Rows are one point carried round by a steady rotation, each followed by how many steps it has turned.
The counts run from 0 to 241.
-1.91,-0.45,0.58,-1.47,-0.68,0.76,-1.21,-2.93,0.65,-1.23,-2.64,3.85,-0.30,0.89,-0.19,2.40,2.37,1.02,-0.17,1.91,4.64,-1.25,0.58,-0.64,-2.68,0.30,-1.33,-1.80,-1.69,1.38,-0.29,-1.85,1.01,-1.13,-1.02,-1.94,-0.15,-0.21,1.77,0.91,-0.98,-0.83 : 214
-1.08,0.13,-0.17,-3.12,0.40,1.86,-0.09,-2.44,1.64,-0.90,-1.92,2.11,-0.81,1.37,1.17,2.90,2.27,4.00,-0.96,1.49,2.66,-1.58,-1.05,1.18,-1.17,1.13,-2.70,-0.49,0.15,0.46,0.79,-1.81,0.96,-0.86,-0.40,-0.83,-0.15,-0.57,3.29,-0.70,-1.25,-0.50 : 198
-0.73,-3.75,0.05,-1.21,-0.91,-1.35,0.28,-2.00,0.69,-0.67,-1.11,2.89,0.18,0.08,-0.48,2.75,0.33,0.21,1.19,-4.58,3.08,-1.92,0.00,3.37,0.16,-0.30,-0.22,-0.37,-1.29,0.88,1.16,1.71,2.35,-0.38,0.62,-1.15,1.68,0.19,0.61,-1.69,-0.71,2.50 : 162
1.11,-0.78,1.91,-1.35,-1.48,0.03,-1.50,-1.86,0.85,0.26,0.30,2.04,-0.24,-0.31,-4.12,1.68,0.57,2.05,0.59,0.80,1.87,0.96,-0.24,0.62,-1.91,0.84,-1.96,4.41,-0.14,-0.38,-1.33,-0.69,-1.16,2.89,1.66,-3.84,0.05,2.85,-0.97,0.28,0.01,0.51 : 90
0.01,-2.52,-0.63,-2.82,0.19,0.03,-2.63,0.70,1.95,-0.51,1.38,1.40,0.02,0.50,-0.07,1.02,1.23,2.55,0.62,-1.86,-0.12,-1.32,-0.46,4.26,-0.26,2.03,0.76,0.23,-2.55,1.57,0.85,0.51,1.65,1.84,-0.63,-1.06,0.66,0.28,3.34,-3.48,-1.19,0.73 : 0
-0.67,0.42,2.04,-0.65,-0.56,0.81,0.68,-3.65,-1.29,-1.09,-3.33,1.84,-0.10,0.72,0.51,3.65,3.45,-0.33,-0.91,-0.20,4.36,-1.18,1.37,1.95,-1.28,-0.40,-1.46,-1.20,-1.21,-0.88,1.27,0.93,1.40,0.58,-1.20,-1.18,1.45,-0.34,2.53,0.22,-0.25,0.21 : 196
-1.90,-1.63,-1.40,-1.80,0.39,1.36,1.38,-3.05,-0.74,-1.21,-3.21,3.78,-0.73,-0.58,-2.35,2.31,-0.62,0.95,-0.98,1.16,2.33,-0.41,-1.94,-0.04,-0.91,-0.64,0.68,1.32,-0.40,-1.32,-0.68,-1.53,-0.48,-3.02,1.30,-2.68,0.97,-0.35,2.19,-2.17,-2.03,1.32 : 157
-0.98,-1.44,1.87,-2.62,2.04,-0.83,3.06,-1.71,-0.93,0.34,-2.06,0.34,-1.44,1.05,-0.77,2.02,-1.37,1.37,-2.22,-1.95,2.80,-1.36,-0.78,2.82,-1.38,-1.83,-0.30,1.11,0.08,-0.96,-0.58,0.26,0.69,-0.38,0.82,-1.02,2.17,4.33,0.73,-0.91,-0.23,3.08 : 122
0.60,1.50,1.14,-2.27,-0.23,1.39,-2.07,-1.97,0.32,-1.49,-0.19,0.32,-0.40,0.11,-0.04,2.53,2.85,2.74,-1.60,1.60,1.12,-1.42,-0.02,3.20,-0.98,1.35,-2.02,0.88,-1.10,-0.70,1.85,-0.54,0.64,3.92,-1.28,-1.80,0.07,1.51,3.42,-0.60,-0.70,-0.19 : 34
-1.52,-0.03,-0.82,-2.50,-0.73,1.57,-1.98,-2.15,2.11,-1.57,-1.47,3.26,-0.62,0.14,-0.15,1.65,2.15,3.01,-0.10,2.75,3.06,-1.41,-0.74,-0.83,-2.27,1.52,-1.68,-0.74,-1.22,1.28,-0.19,-2.84,0.96,-0.55,-0.41,-2.17,-1.16,-0.74,2.43,-0.07,-1.31,-1.29 : 215
2.50,0.53,2.57,-0.82,0.21,0.09,-1.33,-1.96,-0.43,-0.03,-0.09,1.86,0.23,-0.56,-3.65,2.33,1.69,0.88,0.55,0.02,0.72,0.94,0.43,2.31,-1.86,0.96,-0.81,4.05,-1.43,-2.10,-1.44,-0.01,-0.76,3.61,0.46,-3.52,0.08,2.33,0.74,0.32,-0.34,-0.33 : 91
-1.37,0.16,2.27,-0.94,0.34,0.37,-1.02,-1.99,-0.59,-1.21,-2.82,3.15,-0.38,0.96,-0.45,2.11,2.84,-0.45,-0.04,1.40,4.69,-0.44,1.85,-0.09,-3.06,0.02,-0.13,-2.19,-2.30,0.72,-0.58,0.13,1.11,0.13,-1.56,-1.66,1.02,-0.09,2.17,1.06,-0.14,-0.85 : 213
-2.22,-2.40,0.29,-1.09,-0.46,-0.18,-0.87,-1.98,-0.36,-1.62,-1.67,2.62,-0.58,-0.97,-2.98,0.22,-0.40,0.30,-0.14,1.92,2.87,-0.35,0.20,-1.46,-2.65,-0.21,1.43,1.32,-2.17,0.90,-0.19,-2.44,0.74,-0.94,-0.32,-4.54,0.58,2.49,0.79,-0.31,-1.43,0.45 : 71
-0.22,-2.65,0.61,0.32,-0.85,0.83,-1.05,-2.20,-0.87,-2.14,-2.34,4.30,0.78,-0.82,-2.28,2.59,1.91,-1.76,1.29,0.45,2.08,0.43,1.00,1.17,-0.81,0.55,1.76,-0.26,-3.19,-0.68,0.00,1.13,0.35,-0.96,-0.68,-2.64,0.94,-1.10,2.57,-1.58,-1.71,0.14 : 13
0.09,0.23,1.14,-1.65,2.56,0.45,2.06,-2.19,-1.06,-1.27,-3.08,2.39,0.28,1.35,-0.30,3.82,0.89,-0.05,-0.88,-2.22,1.84,-0.55,-0.69,2.96,-0.84,-0.36,0.56,-1.42,-0.98,-2.73,-1.21,0.80,0.30,-0.67,-0.72,0.03,1.95,0.27,3.96,-1.60,-1.43,1.51 : 241
0.60,-0.13,2.31,-3.68,1.00,-0.62,-1.48,1.27,1.53,0.53,1.78,-0.02,-0.87,2.01,-0.57,1.68,1.69,4.29,-0.65,-0.82,1.48,-1.05,0.58,4.20,-1.67,1.33,-1.20,0.55,-0.94,1.64,0.15,0.17,0.60,2.98,-0.12,-0.32,1.37,2.11,2.00,-0.83,1.04,1.31 : 165
-0.65,-4.09,-0.61,-1.38,-1.14,0.73,1.54,-3.15,0.24,0.33,-1.49,1.70,-0.85,-0.74,-1.04,0.92,-0.45,2.35,0.05,-1.49,2.08,-1.06,-0.91,1.46,0.39,-0.43,-1.81,3.03,-0.28,-0.66,1.21,-0.12,0.86,-0.86,1.88,-4.30,0.70,2.64,0.48,-1.70,-1.90,1.99 : 220
0.09,-2.38,1.78,-2.26,1.11,-2.55,0.19,0.13,0.16,-1.00,0.35,0.08,-0.78,0.42,-1.52,0.20,-1.28,0.41,-0.17,-2.89,0.32,-1.43,0.11,3.15,-1.50,-0.73,1.76,1.11,-2.45,0.21,-0.39,0.10,2.28,1.13,-0.68,-2.65,2.05,5.02,1.04,-1.60,-1.00,2.31 : 104
-0.28,0.22,1.10,-3.57,2.11,1.48,0.14,0.14,1.46,0.10,0.43,0.01,-1.53,2.14,1.23,1.63,1.78,4.91,-1.42,-0.15,1.41,-1.70,-0.85,3.35,-1.56,1.40,-1.62,-0.71,-0.71,0.06,0.66,-0.27,0.28,1.36,-0.66,-0.36,1.20,1.61,3.75,-1.24,-0.94,0.48 : 182
-0.35,-0.83,1.06,-1.29,-2.83,-0.59,-1.86,-3.20,1.22,-0.72,-1.92,2.50,0.26,-0.83,-1.17,3.56,2.16,1.34,0.54,0.26,4.10,-1.40,0.88,1.40,-1.21,0.25,-3.23,1.39,-0.24,0.91,1.46,-0.02,1.37,1.66,0.51,-2.24,-0.44,-0.27,-0.35,0.70,0.13,-0.23 : 32
-0.24,-1.80,-0.55,-2.52,2.07,2.35,1.99,-0.95,0.94,1.38,-1.32,2.52,-1.42,1.57,-1.72,2.18,0.14,3.78,-0.26,0.05,1.89,0.84,-2.76,1.17,-0.71,1.04,-0.99,1.66,-0.07,-0.74,-2.43,-0.70,-1.31,-2.24,2.37,-1.24,1.45,-0.65,2.14,-2.83,-1.43,1.13 : 141
-1.38,-1.54,0.72,-2.59,2.13,1.28,3.34,-1.95,-0.65,0.44,-3.24,2.67,-0.80,0.96,-0.81,2.77,-0.65,2.43,-1.29,-0.17,2.58,-0.20,-2.28,1.11,-0.91,-0.73,-0.82,0.73,0.49,-1.39,-1.73,-1.02,-0.66,-2.56,1.95,-1.67,1.63,0.85,2.14,-2.04,-1.65,1.75 : 140
-2.55,-1.31,0.08,-1.61,0.72,1.66,1.56,-2.51,-0.94,-1.35,-2.79,2.41,-0.99,-0.10,-1.40,0.22,0.35,0.91,-1.51,2.83,3.61,-0.84,-0.26,-1.42,-1.61,-0.71,0.51,0.01,-1.63,-0.14,0.19,-1.93,-0.02,-2.67,-0.89,-4.14,1.09,2.11,2.34,-0.83,-1.97,0.05 : 54
0.29,1.65,1.13,-2.24,1.41,1.58,-0.50,-2.62,0.54,-0.52,-0.63,1.66,-1.17,0.99,-0.94,1.55,2.43,3.47,-1.00,2.01,2.04,0.06,-0.18,-0.05,-1.95,0.65,-2.95,1.57,-0.63,-1.33,-1.54,-2.59,-0.72,1.79,-0.21,-2.79,-0.77,2.60,1.44,1.60,-0.81,-1.71 : 153
1.11,-0.83,0.93,-2.62,1.59,0.15,0.12,-1.80,0.26,-0.78,1.05,-0.19,-0.99,0.92,0.02,1.10,0.89,2.57,-1.15,-2.56,-0.66,-1.73,-0.42,4.04,0.06,0.95,-0.61,1.70,-1.38,-1.48,0.60,-0.37,1.91,2.36,-0.20,-2.55,0.84,4.07,3.12,-1.66,-1.77,0.98 : 120
1.62,-1.03,0.30,-2.41,1.50,-0.29,-1.74,0.50,1.39,-0.17,1.25,2.71,-0.76,0.77,-3.61,0.31,0.01,1.25,2.04,-1.69,-0.36,0.82,-1.00,1.01,-2.29,1.54,0.95,1.66,-2.76,-0.12,-4.16,-1.87,0.84,1.10,-0.17,-2.65,-0.21,2.76,1.60,-0.58,-1.31,-0.55 : 188
-0.79,1.48,0.46,-2.64,-0.05,0.97,0.64,-2.85,0.27,-1.00,-2.95,3.17,0.15,0.65,-1.21,4.59,1.11,2.34,-2.05,2.06,3.40,-0.64,-1.26,1.86,-1.42,0.71,-2.32,0.85,1.03,-0.91,-0.01,-0.72,-0.29,-0.39,1.07,-0.26,0.60,-1.57,2.04,-0.68,-0.51,0.70 : 95
0.16,-2.45,-0.27,-2.88,-0.78,-1.57,-0.96,0.20,2.51,0.99,0.59,3.03,-0.31,0.05,-3.46,2.43,-1.15,2.75,1.24,-1.47,1.86,-0.05,-2.36,2.12,-1.62,0.89,0.04,2.97,-0.23,1.22,-1.58,-0.50,-0.18,-0.38,2.31,-1.17,0.77,0.05,-0.20,-1.98,-0.14,2.14 : 44
-0.69,-2.46,-0.06,-3.38,0.57,0.52,-0.24,0.42,3.41,0.44,0.85,2.64,-1.47,2.32,0.14,0.33,1.07,4.42,1.38,-0.80,2.51,-0.87,-0.96,-0.08,-2.43,1.37,-1.21,-0.87,-1.98,2.63,-3.01,-2.00,1.25,-1.37,0.33,-1.40,0.07,0.76,1.48,-0.88,-1.17,-0.28 : 84
0.61,-0.14,2.33,-2.18,2.36,1.57,0.21,0.41,-0.58,0.26,0.12,1.47,-0.68,2.19,-0.01,2.40,2.42,2.65,-1.08,-0.51,1.50,-0.01,0.01,4.85,-0.60,1.41,-0.28,-0.74,-0.83,-0.62,0.23,2.36,-0.48,1.50,-0.27,0.36,2.34,-0.78,4.45,-2.54,-0.27,1.00 : 80
-0.28,-0.82,0.14,-2.75,-1.68,-0.79,-3.39,0.20,2.51,-0.92,0.22,3.75,0.04,-0.63,-3.14,1.98,1.15,2.26,1.14,1.82,2.41,-0.14,-0.95,1.42,-2.86,2.31,0.11,1.39,-1.44,2.27,-0.88,-1.24,0.40,0.46,0.06,-1.55,-0.54,-1.49,0.95,-1.17,0.13,-0.21 : 130
